In the rows, 128 means zero.
runs of hidden systems:
C, run 1 (8 x 20):
[[118 193 137 180 113 122  76 152 140 162  99 117 159 141 168 145 156 136
   81  96]
 [104 101 119 153  95 179 148 128 128 172 139  87 128 143  80 136 148 114
   50 113]
 [123 135 126 176 146  76 123 148 168 157 149 126 156 150 175 142 164 106
   93  95]
 [108 136  88 140  72 138 158 159  99 140 136 118 129 119 115 104 150 153
   66  98]
 [143 125 135 199 149 114 143 119 132 107 139 150 109 155 123 151 176 106
  121  96]
 [115 168 139 146  71 125 104 118 101 140  97 123 149 143 139 107 135 159
  100  94]
 [117  94 139 148 129 147 144  76 137 136 137 116 112 174 100 143 135 105
   89 120]
 [108 160 124 125 120  88 115 125 164 143 124 121 152 155 190 112 134 133
   93 127]]
X, run 2 (8 x 20):
[[111 103 135 126 119 162 146 160 173 205 144  69 153 119 105  96 141 104
  104 150]
 [124  86 138 138  89  97 180 192 128 144 176 121 155  89 109  98 165 129
  129  92]
 [135  99 132 132  74 111 150 130  48  84 142 164 126 106  90 137 131 164
  128  59]
 [142 153 133 169 133 106 104  65  80  61 103 178 100 171 139 171 130 145
  128  86]
 [130 195 126 139 156 136  63  61 135 134  61 128 118 183 174 128  98 134
  125 156]
 [105 140 113 108 167 147 114 104 212 203 116  70 136 169 168  96 113  94
   92 199]
 [103 112 103  98 113 140 180 213 194 188 167  76 151  86 134  69 157 116
  101 174]
 [119  67 135 120  62 151 203 201 105 115 189 121 133  64  54 114 168 135
  118  96]]
H, run 3 (8 x 20):
[[109 129 124 100  98 177 157  56 125 102 110 121  83 173 107  89 115 142
  100 163]
 [105 118 170 112 122 128 172 109 214 129 154 103 126 159 146  87 158 101
  125 175]
 [105 113 161  78  55 115 163 154 132 115 153 119 157  97 129  72 133 158
  137 127]
 [114  79 151  90 112  82 146 142 133  83 189 149 142 106 139 180 127 125
  115  95]
 [136 157 157 109 117  87  90  98  99  60 109 177 133 130 166 160 110 158
  158 105]
 [127 116 144  92 152 166  91  48 118 104 107 132 103 158 109 175  75 122
  131 152]
 [121 162 138  97 164 147 101 100 194 156  99 100 126 152 170  98 104 113
  147 203]
 [106 125 108  66 104 183 152 174 157 159 138  85 127  84 113  87 115 137
  118 190]]
G, run 4 (8 x 20):
[[121 107 143 116  95 205 104 110  99 185 101  83 140 123  57 120  97 132
  113 131]
 [127  94 152 163 155  60 143 132 179 162 167 119 160 157 161 131 157  88
  120 100]
 [110 146 100 111  54 134 155 147  82 129 117 124 134 111 121  65 129 179
   98 112]
 [137 107 114 177 164 142 153 114 134  90 151 148  84 149 104 184 164  95
  104 115]
 [133 198 168 150  98 133  86 123 127 124  78 132 143 133 152  95 140 154
  158 130]
 [120  73 143 115 132 162 120  77 120 159 133 102 127 155  76 156  93 105
  103 121]
 [115 146 137 131 125  60 135 135 180 142 140 124 157 152 197  90 145 124
  122 125]
 [110 118  96 100  86 179 166 132 108 123 130 113 102 114  89 103 125 147
   88 145]]
M, run 5 (8 x 20):
[[ 99 154 176  91  50 101 108  89 125 141 106 112 172 155 163  67 110 168
  113 112]
 [ 89  86 103  83  89 117 186 106 142 101 176 125 109 149 135 122 125 133
   53 127]
 [107 204 126 123 102 121 136 149 176  88 118 137 119 132 194  98 166 151
  105 162]
 [113 130 148 106  74 205 158 128 118  83 131 121  95 109  75 119 145 145
  119 151]
 [113 129 217 123 109 120 119 134 191 104 151 121 155 126 146 154 159 107
  141 129]
 [113 120 155  58  75 119 108 120  92 105 127 136 154 101 129 133  80 165
  135 112]
 [108 112 115  91 148 112 130 121 160  87 165 140 112 135 160 192 118 114
   83 140]
 [120 197 105  96 128 164  90 140 140 118  92 124 117 112 161 127 108 151
  122 178]]
E, run 6 (8 x 20):
[[108  89  95 129 121 174 208 125 168 148 158  94  89 146  92  88 160 104
   77 168]
 [124 117 159 182  96 102 201 163 173 133 159 120 137 137 126  61 206 115
  137 116]
 [149  69 185 147  92 104 177 114  86  85 154 158 132 118  71 105 148 135
  192  78]
 [148 100 149 144 136  43 122  47  83  94 121 177 133 185 148 125 103 138
  160  69]
 [112 143 106  64 100 119 113  34  88 100  89 143 109 177 150  97  60 171
  109 144]
 [ 87 146  98  78 143 169 140  67 197 116 125 103  85 180 161 129 111 112
   56 206]
 [ 83 152 162  91  90 164 168 171 235 139 154  80 139 116 151  82 179 117
   93 195]
 [126  70 196 125 115 124 184 202 185 101 208 123 144  71  97 145 187  94
  164 123]]
C, run 7 (8 x 20):
[[162 146  85 174 141 112 129 130  69 122  99 157 110 126 120 102 134 148
  156 104]
 [151 140 125 168 140 147 113  77  91 143  82 133 111 162  98 102 121 132
  149 119]
 [129 125 134 135 142 124 110  69 137 179  99 104 137 178 135  89 105 120
  129 136]
 [113 105 102 102 133 110 157 106 161 168 139 102 130 160 150  72 114 118
  104 157]
 [126 122  97 125 136  91 186 153 158 120 154 135 115 129 154  73 150 125
  136 151]
 [142 134 130 145 104 108 172 154 109  89 132 155 116 109 122  80 159 147
  169 118]
 [151 116 171 154 111 116 129  94  82  88 114 161 124 134  98 121 132 143
  177  92]
 [131 122 157 111 121 118  91  52  94 118  98 138 135 166 126 139  84 143
  141 109]]
E, run 8 (8 x 20):
[[114 116 158 100 120 171 127 100 140  78 142 132 102 130 108 178 125 120
  115 148]
 [107 149 164 123 116  99 105 132 177 135 138 116 161 142 176 137 139 123
  103 122]
 [113 107 141  77  96 146 131 155 121 108 152 125 140  85 110 155 111 142
  120 128]
 [130 136 119 145 151  92 121 149 142 103 150 153 126 125 162 174 147 115
  111 109]
 [127 163 138 118  88 144 103 147  98 101 109 139 135 100 128 137 126 162
  133 115]
 [129 123 134 137 155 147  97 108 130 119 126 132 117 137 120 193 120 111
  111 125]
 [112 156 130 117 105 126  93 144 135 163 112 107 160 124 154 121 119 141
  100 126]
 [123 105 104 112 135 165 134 153 126 133 147 115 116 101  99 164 120 119
   99 139]]
H, run 9 (8 x 20):
[[118 140 157 126 124 135 101 219 170 140 161 113 167  66 143 183 155 112
  116 122]
 [135 152 149 132 101 132  71 182  78 121 119 142 162  69 118 185 124 156
  136  77]
 [143 131 130 154 172 136  55 115 100 136 112 138 137 125 123 227 105 112
  113  96]
 [143 189 107 152 160 154  53 102 116 170  60 118 127 151 145 136 101 132
  128 148]
 [120 142  81 134 153 202 117 136 151 201 102  77 112 132 105 118 119 109
   84 178]
 [120 159 101 159 125 152 151 210 179 178 136  93 139  95 138  86 181 119
  108 156]
 [128 115 127 160  76 139 156 216  98 137 159 123 149  69  83 133 175 139
  109  79]
 [148 110 154 198 129  71 113 151  91 113 150 162 159 121 123 190 161 120
  129  35]]
B, run 10 (8 x 20):
[[125 135 119 100 115  82 110  84 106 147 101 132 150 157 163  84  86 156
  133 115]
 [118 114  80  99 153 135 163  88 144 113 135 130  85 159 136 111 110 121
  103 171]
 [125 183 135 142 126 159 142 142 178 116 110 118 110 129 148  84 168 130
  138 180]
 [117  98 169 114  85 165 161 151 138 124 152 110 131  98  80 111 150 127
  136 133]
 [136 110 181 135 117  73 127 134 129  91 154 156 156 115 142 145 145 128
  166  89]
 [127 124 110  88 101 100 110 109  66 103 118 154 136 119 136 138  82 167
  125  98]
 [135 141 105 120 171 138 110  68 124  91 109 152  85 161 139 163 101 123
  124 154]
 [122 174 132 115 137 184  98 111 161 158  84  97 119 141 136 102 114 127
  127 189]]
B, run 11 (8 x 20):
[[119 117  55  44 144 100 164 154 123  88 157 151 101  91 164 117  89 152
  125 171]
 [146 189 105 139 153 173 131 165 136  46 115 163  69  94 139 152 161 138
  154 175]
 [143 139 184 133 105 212  93 141 102 118 100 117 125  88  60 156 127 138
  173 136]
 [144  76 194 114 161 108  90 104 135 149 141 126 167 123 111 173  93  98
  182 108]
 [129 122  92  72 153  71  95 138 121 163 128 129 164 110 177 123  69 140
  139 134]
 [132 136  42 106 176 139 145 157 134 112 136 140  85 109 144 150 115 125
  104 174]
 [144 185 118 171 144 190 117 178 143 122 103 124 101  97 117 136 168 124
  141 161]
 [139  94 169 149 114 169 120 158 115 160 134 106 151  92  60 148 136 114
  150 105]]
M, run 12 (8 x 20):
[[100 165 112 151 116  95 149 150 180  93 155 141 120 149 193 142 183 127
   57 125]
 [115 192 130 128  61 191 125 131  97  92  90 127 103 116 112 103 144 173
  109 141]
 [105 102 199 139 101 165 141 110 177 115 157 105 126 149 100 162 167  99
   97 125]
 [106 150 179  87  69 103  91 131 133 138 119 115 180 117 161 104 110 160
  130 113]
 [101  87 105  80 103 121 155 125 115  97 168 134 119 120 123 163 112 135
   69 114]
 [118 198 118 126 133 127 103 147 167  98 115 138 121 128 191 147 147 137
  104 155]
 [118 136 126 106 101 211 130 129 114 118 113 109 103 110  81 135 122 141
  109 155]
 [115 121 182 130 131 134 117 150 192 147 152 103 154 120 135 151 153  98
  125 138]]
G, run 13 (8 x 20):
[[138 101 124  98 158 112 140  83 129 110 130 144 108 146 129 112  98 123
  166 156]
 [133 131 115  93 147 108 140 108 141 108 125 141 114 135 153  96 106 134
  159 165]
 [133 117 112  92 149 142 145 119 135 107 131 134 102 118 122 116 109 127
  153 170]
 [141 123 136 109 153 118 137 133 143 103 134 142 117 111 134 122 123 125
  176 156]
 [139 112 134  97 134 125 130 128 110 110 129 140 123 105 119 126 104 137
  170 139]
 [139 113 121 107 153 103 121 122 118 109 135 149 124 120 138 145 107 128
  154 129]
 [134 139 102 103 144 120 114 128 116 120 116 140 123 119 146 130 102 141
  139 144]
 [136 125 102 112 159 138 119 135 136 134 128 125 116 117 131 141 109 119
  133 155]]
X, run 14 (8 x 20):
[[175  85 145 191 167  58 149 119 100 129 134 162 137 140 110 101 144 109
  210  80]
 [151 120  76 107 141  76 120  83  51 131  95 160 123 144 137  86  66 164
  165 111]
 [135 132  48 132 196 122 147  74 133 107 117 150  67 175 151 133 112 115
   99 165]
 [139 192  78 145 163 187 128 156 157 151  84 108  91 119 136  84 146 128
  136 204]
 [134  81 150 143 137 179 173 134 163 178 141  84 119 127  66  79 149  93
  155 167]
 [146  89 149 137 108  74 188 173 125 118 161 145 146  96 118  63 157 134
  196 106]
 [140  86 119  93  92 109 160  92  47  68 136 171 107 120  93 118  95 163
  151  91]
 [144 164 112 146 163 113 121  69 108  37 108 188  71 166 157 165 129 138
  140 131]]

runs to name:
run 15 (2 x 20):
[[114 132  77 114 122  98 148 102 130 151 122 123 122 165 161  72 112 142
   93 138]
 [123 143 100 144 127 149 177 124 159 109 132 125  85 149 128  92 166 122
  103 161]]

B
run 16 (2 x 20):
[[115  91 146  73 115 136 151 114 154 151 142 100 138 128 114  85 102 125
  144 161]
 [126 126 135 105 136  90 160 156 171  96 160 142 127 113 166 109 144 123
  155 151]]

B
run 17 (2 x 20):
[[ 99  94  98 132 102 134 174 106 136 145 154 106 113 166 117 116 142 119
   46 118]
 [111 186 126 154  94 115 136 153 160 135 114 120 139 139 176  73 173 146
  100 134]]

M
run 18 (2 x 20):
[[115 129 191 103 100  86 127 112 147  51 153 162 139 130 164 161 141 135
  141 109]
 [113 131 175  77 100 107  99 101 124  66 135 155 140 125 154 177 102 148
  130 115]]

E
run 19 (2 x 20):
[[126 119 171 139 115  59 146 116 157 136 141 132 162 155 164  80 146 125
  157 108]
 [113  96 120  96  78 106 171 105  91  97 146 144 121 133 116  93 119 156
  114 104]]

C
run 20 (2 x 20):
[[139 111 102 113 135 193 131 178 104 136 134 115 111  69  71 155 118 128
  133 146]
 [153 138 139 170 173 108 112 184 154 137 135 138 141  96 144 156 158 104
  169 123]]

H
run 21 (2 x 20):
[[135  73 124 114 142 124 145 153 123 158 155 115 142  99  95 130 114 112
  144 120]
 [147 129  92 154 149  70 143 152 109 128 135 152 131 118 151 111 138 133
  146 104]]

E
run 22 (2 x 20):
[[119 145 131  92  87 128 124 143 110 119 118 127 142 103 136 101 111 163
  134 132]
 [120 103 132 112 141 135 131 136 143 107 158 131 119 116 124 182 128 111
  108 129]]

H
run 23 (2 x 20):
[[125 110 123 104 147 216 144 122 158 135 130  97  88 116  77 133 123 105
  127 194]
 [137 142 161 123 160  94 103 178 190 160 138 116 168 100 171 120 137 108
  176 150]]

C
run 24 (2 x 20):
[[132 179 130 205 112 133 118 148 103  74 120 165 109 136 138 177 188 141
   94  81]
 [115 165 175 176  77 182  89  97 107 131  93 114 131 157 100 156 151 140
   86  91]]

C
run 25 (2 x 20):
[[123  96  93 138 184  92 164  70 186 165 143 112 108 201 161  98 126  84
  101 160]
 [113 160  87 104  76 129 184 132 127 127 111 123 109 133 143  13 139 167
  121 166]]

H
run 26 (2 x 20):
[[ 98  71 158 131  97 105 146 123 152 155 180 104 160 146 118 159 142 105
   64  81]
 [108 134  92 130 109  73 136 155 125 109 159 148 140 128 176 160 144 141
   61  87]]

C
run 27 (2 x 20):
[[131 104 113  83 100  80 156 107  76  74 141 170 120 119 135 110  99 164
  144 104]
 [134 110 127 111 165 107 140  71 137  60 141 166  90 160 145 162 116 116
  140 142]]

H
run 28 (2 x 20):
[[117 167 102 172 147 149 104 152 161 166 119 105 130 140 150 159 156 109
   65 130]
 [118 131 134 136  85 183 127 184 120 170 127  92 147  85  84 121 146 136
  105 123]]

E
run 29 (2 x 20):
[[149 104 115 165 100 130 124 122  43 163 105 132 142 124  73 105 116 150
  139  70]
 [154  92 116 173 178  81 129  63 108 143 121 145 115 185 125 125 115 107
  147 100]]

B
run 30 (2 x 20):
[[127  65 117  90 132 159 106 110  95 185 134  97 144 115  70 156  70 116
  114 117]
 [140 142 112 149 204  72 104 137 182 154 131 133 139 146 191 143 131  94
  142 141]]

B
run 31 (2 x 20):
[[136  78 117 114 127  83 140 129  85 131 149 145 144 116 117 133 103 136
  140  87]
 [139 138  81 136 146 105 122 126  87  91 124 163 106 126 140 159 116 142
  118 109]]

X
run 32 (2 x 20):
[[116 118 153 108  77 122 135 209 145 185 149  91 187  70 124  82 142 140
  137 115]
 [135  71 113 133 134  70 167 170 106  84 195 165 129  94 123 177 148 121
  125  74]]

B
run 33 (2 x 20):
[[119 108 102  86 116 154 159 171 121  94 161 133 108  78 106 150 128 136
  114 147]
 [146 165 158 157 140 130 102 157 130  77 120 160 122 100 139 173 158 129
  161 120]]

B
